In the data rows, the value 128 means zero.
Here is a table of points, one per row:
tensor([109, 121, 171, 157,  86, 107, 116, 158,  68, 131, 171, 117, 140,
        141, 180,  74])
tensor([120, 149, 115, 151,  42, 134,  92, 159,  93, 101,  62, 145, 187,
        137,  26, 165])
tensor([130, 125,  93, 114, 187, 118,  91,  94, 217, 113, 175, 131,  86,
        127, 171, 163])
tensor([118, 149, 117, 146,  39, 133,  91, 158,  95, 104,  62, 140, 185,
        146,  30, 167])
tensor([127, 124, 172, 152, 130, 130, 173, 122,  78, 154, 133, 132, 111,
        115, 161,  73])
tensor([129, 130, 181, 169, 114, 116, 145, 126,  71, 134, 145, 118, 118,
        106, 171,  67])
tensor([126, 149, 118, 141,  49, 139,  95, 160,  94, 108,  59, 149, 192,
        146,  25, 166])
tensor([ 83, 121, 132, 113, 139, 136, 183, 137,  85, 178, 157,  91, 128,
        153, 167,  91])
tensor([160, 131,  77, 108, 164, 140, 109,  94, 213,  93,  78, 151, 121,
         99,  63, 204])
tensor([178, 135,  87, 120, 153, 126,  65, 113, 209,  84,  91, 155, 135,
         88,  71, 195])
tensor([186, 131, 102, 122, 142, 120,  46, 124, 202,  76, 102, 148, 137,
         90,  71, 184])
tensor([ 87, 124, 136, 115, 136, 137, 184, 133,  86, 185, 160,  88, 126,
        155, 164,  99])
tensor([132, 125,  94, 114, 176, 115,  86,  98, 215, 113, 176, 136,  88,
        124, 174, 152])
tensor([122, 110,  80,  94, 194, 128, 130,  90, 223, 111, 135, 134,  79,
        130, 122, 189])
tensor([ 92, 117, 149, 130, 130, 132, 159, 148,  74, 171, 171,  93, 130,
        155, 174,  84])
tensor([ 84, 121, 137, 117, 140, 131, 181, 136,  84, 178, 160,  89, 126,
        158, 163,  91])
tensor([134, 129, 175, 139, 150, 133, 195, 123,  96, 163, 125, 133, 112,
        111, 163,  82])
tensor([132, 131, 172, 139, 151, 130, 195, 119,  88, 159, 124, 131, 112,
        112, 162,  81])
tensor([127, 147, 114, 151,  49, 135,  87, 162,  90, 103,  60, 148, 189,
        137,  27, 160])
tensor([124, 152, 115, 147,  51, 136,  92, 160,  92, 102,  58, 150, 189,
        138,  27, 162])
tensor([132, 129, 178, 154, 125, 128, 167, 129,  78, 149, 135, 129, 118,
        118, 170,  71])
tensor([122, 110, 147,  97, 127, 135, 185, 132,  79, 154, 141, 111, 121,
        147, 178,  85])
tensor([ 83, 119, 133, 119, 138, 133, 185, 135,  88, 182, 158,  87, 126,
        151, 161,  97])
tensor([ 82, 120, 133, 121, 141, 133, 182, 134,  84, 180, 159,  86, 127,
        154, 160,  94])
tensor([ 87, 126, 160, 146, 109, 129, 137, 159,  73, 158, 176,  95, 133,
        146, 174,  82])
tensor([183, 127, 106, 120, 140, 119,  39, 124, 203,  75, 100, 150, 134,
         84,  74, 182])
tensor([138, 132, 172, 138, 152, 134, 193, 122,  94, 165, 122, 133, 109,
        110, 162,  88])
tensor([132, 126, 168, 136, 143, 130, 187, 124,  83, 155, 121, 130, 108,
        113, 158,  74])
tensor([125, 154, 114, 149,  45, 134,  89, 160,  96, 104,  64, 146, 187,
        145,  28, 160])
tensor([133, 129,  86,  97, 195, 123, 119,  91, 226, 118, 154, 136,  85,
        134, 143, 186])
tensor([122, 123, 181, 165, 117, 123, 151, 120,  73, 141, 145, 125, 108,
        108, 173,  71])
tensor([ 82, 118, 140, 117, 140, 131, 178, 138,  83, 176, 161,  90, 123,
        156, 163,  92])
tensor([136, 129,  94, 115, 183, 117,  86,  97, 214, 116, 178, 130,  88,
        129, 176, 162])
tensor([139, 128,  89, 112, 175, 114,  87,  89, 209, 113, 183, 135,  81,
        125, 176, 151])
tensor([115, 110, 166, 137, 101, 127, 145, 137,  67, 138, 160, 117, 116,
        141, 182,  69])
tensor([180, 130,  95, 117, 151, 121,  64, 112, 210,  77,  97, 148, 133,
         86,  68, 194])
tensor([134, 126, 171, 141, 146, 128, 196, 118,  92, 162, 121, 131, 105,
        106, 164,  84])
tensor([149, 118,  73, 106, 161, 152, 111,  92, 212,  90,  79, 143, 115,
        100,  62, 206])
tensor([133, 122,  91, 117, 183, 114,  89,  89, 216, 113, 178, 136,  84,
        125, 173, 154])
tensor([129, 122, 171, 137, 149, 128, 191, 121,  83, 155, 120, 129, 108,
        113, 159,  76])
tensor([129, 123,  93, 103, 196, 119, 110,  92, 229, 109, 156, 131,  91,
        124, 150, 180])
tensor([124, 156, 122, 145,  43, 136,  91, 157,  93, 106,  64, 146, 191,
        145,  32, 170])
tensor([127, 149, 110, 155,  46, 128,  87, 161,  97, 104,  64, 151, 186,
        143,  31, 153])
tensor([122, 153, 111, 151,  49, 133,  91, 159,  91, 104,  59, 150, 189,
        141,  29, 161])
tensor([114, 111, 160, 117, 115, 123, 164, 125,  67, 140, 156, 111, 117,
        142, 184,  72])
tensor([132, 126, 181, 164, 122, 121, 156, 124,  73, 143, 139, 128, 116,
        110, 168,  69])
tensor([189, 127, 109, 125, 134, 120,  34, 133, 202,  71, 112, 153, 131,
         89,  70, 180])
tensor([181, 127, 103, 119, 142, 117,  51, 119, 205,  74, 102, 152, 135,
         88,  71, 183])
tensor([130, 126,  94, 115, 181, 114,  92,  93, 216, 111, 176, 128,  85,
        125, 174, 163])
tensor([120, 109, 165, 131, 105, 128, 149, 140,  64, 145, 163, 118, 124,
        144, 185,  70])
tensor([133, 129,  98, 109, 189, 121,  94, 101, 222, 114, 176, 138,  94,
        129, 169, 170])
tensor([124, 150, 117, 148,  45, 134,  93, 159,  99, 105,  61, 152, 190,
        143,  27, 163])
tensor([119, 116, 167, 151,  91, 111, 120, 148,  66, 135, 165, 123, 133,
        146, 181,  75])
tensor([130, 127, 165, 135, 150, 133, 197, 119,  95, 160, 125, 128, 107,
        109, 162,  85])
tensor([122, 104, 146,  99, 127, 131, 186, 131,  83, 149, 143, 108, 118,
        145, 180,  83])
tensor([187, 132, 111, 121, 135, 120,  35, 127, 195,  75, 109, 148, 131,
         90,  67, 178])
tensor([186, 136,  94, 119, 145, 129,  58, 118, 207,  81,  95, 155, 138,
         88,  69, 193])
tensor([133, 159, 109, 151,  53, 139,  90, 171,  96, 114,  65, 163, 192,
        151,  33, 157])
tensor([129, 115,  86,  94, 194, 123, 131,  93, 224, 116, 139, 138,  83,
        134, 130, 189])
tensor([134, 126, 169, 137, 146, 128, 198, 120,  90, 158, 124, 132, 110,
        107, 158,  81])
tensor([120, 107, 144,  96, 128, 135, 190, 133,  84, 155, 149, 112, 119,
        149, 180,  86])
tensor([174, 132,  88, 129, 159, 127,  81, 106, 210,  85,  87, 153, 137,
         81,  71, 195])
tensor([ 84, 116, 147, 122, 135, 130, 172, 142,  81, 170, 167,  89, 125,
        155, 168,  89])
tensor([119, 112, 154, 112, 118, 129, 171, 131,  70, 150, 150, 114, 120,
        148, 176,  75])
tensor([115, 109, 160, 128, 108, 121, 155, 136,  72, 143, 158, 111, 117,
        143, 184,  74])
tensor([186, 128, 107, 124, 138, 117,  34, 126, 202,  72, 106, 148, 128,
         87,  68, 180])
tensor([136, 155, 107, 157,  50, 131,  93, 167,  96, 102,  61, 155, 191,
        146,  29, 156])
tensor([134, 123,  95, 106, 197, 120, 103, 102, 225, 113, 168, 136,  86,
        126, 167, 178])
These points spread out most along one direction. How far along it is each point below, from 0 to 99? The average is 50, and the first point in the table lies past the average.
tensor([188, 133, 107, 125, 134, 120,  33, 132, 194,  75, 114, 148, 133,
         87,  72, 177]) 28
tensor([118, 109, 145,  99, 130, 128, 182, 130,  77, 150, 144, 113, 120,
        146, 177,  81]) 67
tensor([ 83, 118, 158, 151, 104, 122, 133, 162,  75, 150, 177,  94, 143,
        147, 177,  78]) 67
tensor([121, 108, 152, 102, 121, 132, 177, 132,  70, 153, 145, 112, 120,
        144, 181,  78]) 68
tensor([131, 156, 110, 153,  48, 132,  90, 164,  95, 108,  63, 152, 190,
        146,  33, 161]) 37
tensor([ 82, 120, 138, 120, 139, 132, 183, 137,  86, 175, 161,  92, 126,
        154, 167,  97]) 67
tensor([131, 127, 170, 143, 140, 132, 185, 119,  84, 157, 124, 131, 114,
        116, 163,  73]) 65
tensor([ 79, 119, 153, 135, 119, 129, 157, 155,  75, 165, 172,  96, 132,
        153, 173,  83]) 68
tensor([137, 162, 113, 161,  49, 144,  88, 170,  96, 117,  73, 162, 196,
        154,  41, 148]) 39
tensor([131, 128, 166, 138, 150, 128, 192, 118,  85, 157, 122, 129, 112,
        114, 155,  78]) 65
tensor([131, 130, 170, 138, 153, 128, 197, 119,  88, 161, 124, 128, 108,
        112, 158,  83]) 65
tensor([ 85, 119, 142, 122, 139, 136, 174, 139,  84, 175, 165,  90, 129,
        156, 167,  89]) 68
tensor([ 84, 123, 137, 118, 135, 133, 181, 137,  88, 183, 157,  84, 130,
        154, 163,  95]) 67
tensor([117, 105, 143,  97, 129, 128, 190, 129,  80, 149, 138, 110, 120,
        144, 173,  82]) 66
tensor([136, 127,  88, 109, 172, 112,  87,  90, 216, 109, 179, 133,  83,
        122, 176, 140]) 44
tensor([ 88, 121, 146, 124, 130, 129, 164, 144,  78, 174, 165,  95, 125,
        160, 172,  86]) 68
tensor([ 81, 120, 136, 115, 136, 135, 183, 133,  87, 183, 159,  89, 126,
        157, 164,  97]) 67
tensor([ 86, 119, 136, 117, 141, 137, 186, 135,  85, 182, 160,  91, 123,
        153, 166,  94]) 68
tensor([132, 128, 170, 147, 137, 132, 183, 124,  80, 157, 127, 133, 110,
        114, 164,  70]) 66
tensor([126, 154, 121, 145,  45, 137,  90, 163,  94, 106,  63, 152, 191,
        149,  29, 164]) 37
tensor([135, 125,  90, 113, 180, 117,  92,  88, 217, 110, 175, 131,  83,
        124, 174, 149]) 44
tensor([ 77, 111, 164, 156, 100, 119, 125, 166,  72, 139, 179,  95, 149,
        138, 171,  81]) 66
tensor([158, 123,  77, 113, 160, 139, 101,  98, 214,  84,  80, 145, 121,
         87,  68, 205]) 28
tensor([116, 112, 168, 141,  96, 123, 136, 136,  67, 139, 166, 120, 124,
        146, 187,  70]) 67
tensor([ 86, 118, 155, 142, 111, 131, 149, 156,  73, 167, 175,  99, 136,
        156, 169,  83]) 68
tensor([136, 131, 171, 140, 146, 134, 195, 120,  93, 162, 123, 134, 113,
        111, 163,  86]) 65
tensor([124, 152, 116, 145,  47, 136,  93, 159,  97, 103,  59, 149, 191,
        145,  27, 167]) 37
tensor([134, 130, 169, 137, 147, 138, 189, 119,  87, 159, 121, 129, 110,
        113, 160,  79]) 65
tensor([129, 155, 110, 152,  52, 134,  89, 165, 101, 109,  58, 157, 189,
        147,  27, 153]) 37
tensor([131, 128,  90, 105, 196, 121, 108,  97, 229, 117, 164, 137,  90,
        131, 159, 180]) 41
tensor([171, 133,  86, 120, 154, 119,  74, 110, 210,  81,  88, 148, 131,
         83,  71, 196]) 27
tensor([129, 130,  99, 108, 192, 121, 100, 103, 229, 117, 168, 138,  97,
        130, 167, 175]) 42
tensor([127, 156, 113, 151,  48, 131,  92, 162,  95, 110,  61, 153, 189,
        144,  29, 160]) 37
tensor([134, 130,  94, 119, 191, 119,  91,  97, 218, 116, 176, 134,  88,
        128, 171, 165]) 43
tensor([118, 107, 146,  95, 132, 132, 188, 127,  78, 146, 142, 107, 112,
        144, 180,  84]) 67
tensor([135, 127,  96, 110, 194, 118,  95,  98, 227, 109, 171, 131,  88,
        132, 168, 174]) 42
tensor([170, 133,  81, 115, 162, 134,  92, 100, 212,  85,  81, 149, 126,
         89,  73, 199]) 28
tensor([133, 125, 173, 144, 143, 127, 183, 117,  83, 155, 129, 127, 112,
        112, 164,  73]) 66
tensor([125, 154, 116, 147,  44, 133,  91, 162,  93, 104,  64, 153, 190,
        142,  28, 165]) 37
tensor([170, 128,  81, 122, 159, 130,  88, 105, 212,  80,  84, 145, 135,
         81,  72, 200]) 27
tensor([130, 128,  96, 113, 189, 118,  90,  95, 221, 113, 176, 134,  85,
        126, 171, 160]) 43
tensor([183, 128, 100, 125, 149, 123,  55, 121, 202,  75,  99, 149, 133,
         88,  74, 188]) 28
tensor([115, 108, 153, 109, 122, 131, 178, 129,  73, 149, 143, 114, 114,
        144, 180,  80]) 67
tensor([ 84, 116, 150, 128, 127, 129, 162, 147,  79, 172, 171,  93, 123,
        155, 170,  89]) 68
tensor([126, 124,  87,  98, 198, 121, 121,  94, 227, 112, 147, 132,  80,
        127, 139, 185]) 40
tensor([128, 150, 106, 146,  48, 130,  89, 161,  95, 103,  55, 151, 186,
        144,  28, 156]) 37
tensor([ 83, 122, 135, 118, 138, 134, 183, 136,  84, 180, 154,  89, 126,
        154, 160,  90]) 67
tensor([154, 129,  71, 104, 166, 153, 119,  88, 208,  99,  80, 148, 108,
        109,  66, 203]) 30
tensor([184, 132, 108, 123, 135, 119,  34, 127, 201,  72, 109, 155, 129,
         89,  74, 176]) 27
tensor([110, 108, 169, 147,  91, 115, 130, 144,  71, 135, 166, 120, 125,
        138, 182,  73]) 66
tensor([131, 125,  94, 116, 188, 119,  90,  97, 224, 116, 169, 132,  85,
        125, 168, 168]) 42
tensor([115, 115, 160, 120, 111, 127, 162, 132,  73, 144, 153, 112, 125,
        146, 182,  76]) 67
tensor([134, 157, 103, 149,  54, 137,  86, 165, 101, 110,  61, 159, 190,
        147,  32, 159]) 36
tensor([119, 107, 150, 101, 123, 133, 183, 128,  76, 149, 144, 107, 117,
        144, 176,  83]) 67
tensor([128, 127, 177, 152, 133, 126, 170, 124,  79, 146, 134, 125, 112,
        111, 167,  69]) 66
tensor([186, 128, 104, 128, 140, 121,  41, 127, 200,  72, 105, 155, 137,
         85,  70, 185]) 27
